Read these off the array that follows. Indices start at 0.
1) Give the entry in row 0 and column 2.
2) Give the entry in the top-left corner.
3) Give the top entry of the column that holds the largest entry.
4) Give the entry just right of 207.
5) Give the entry at row 2, column 0.
6) Give the entry in row 1 and column 0.
7) Give the entry in the bottom-left corner.
8) Give the entry at the centre.
array([[148, 194, 133,  73, 142,  58, 163, 140,  99, 168,  67],
       [194, 143, 103, 166,  67, 109, 165,  63, 173,  93, 104],
       [ 83, 180, 184, 207, 114, 110, 152, 140,  82, 140, 171],
       [187, 230, 134, 116, 109,  73, 140, 151, 158, 121, 144],
       [ 84,  66, 131, 123, 145, 213,  90, 144, 147,  72, 172]])
1) 133
2) 148
3) 194
4) 114
5) 83
6) 194
7) 84
8) 110
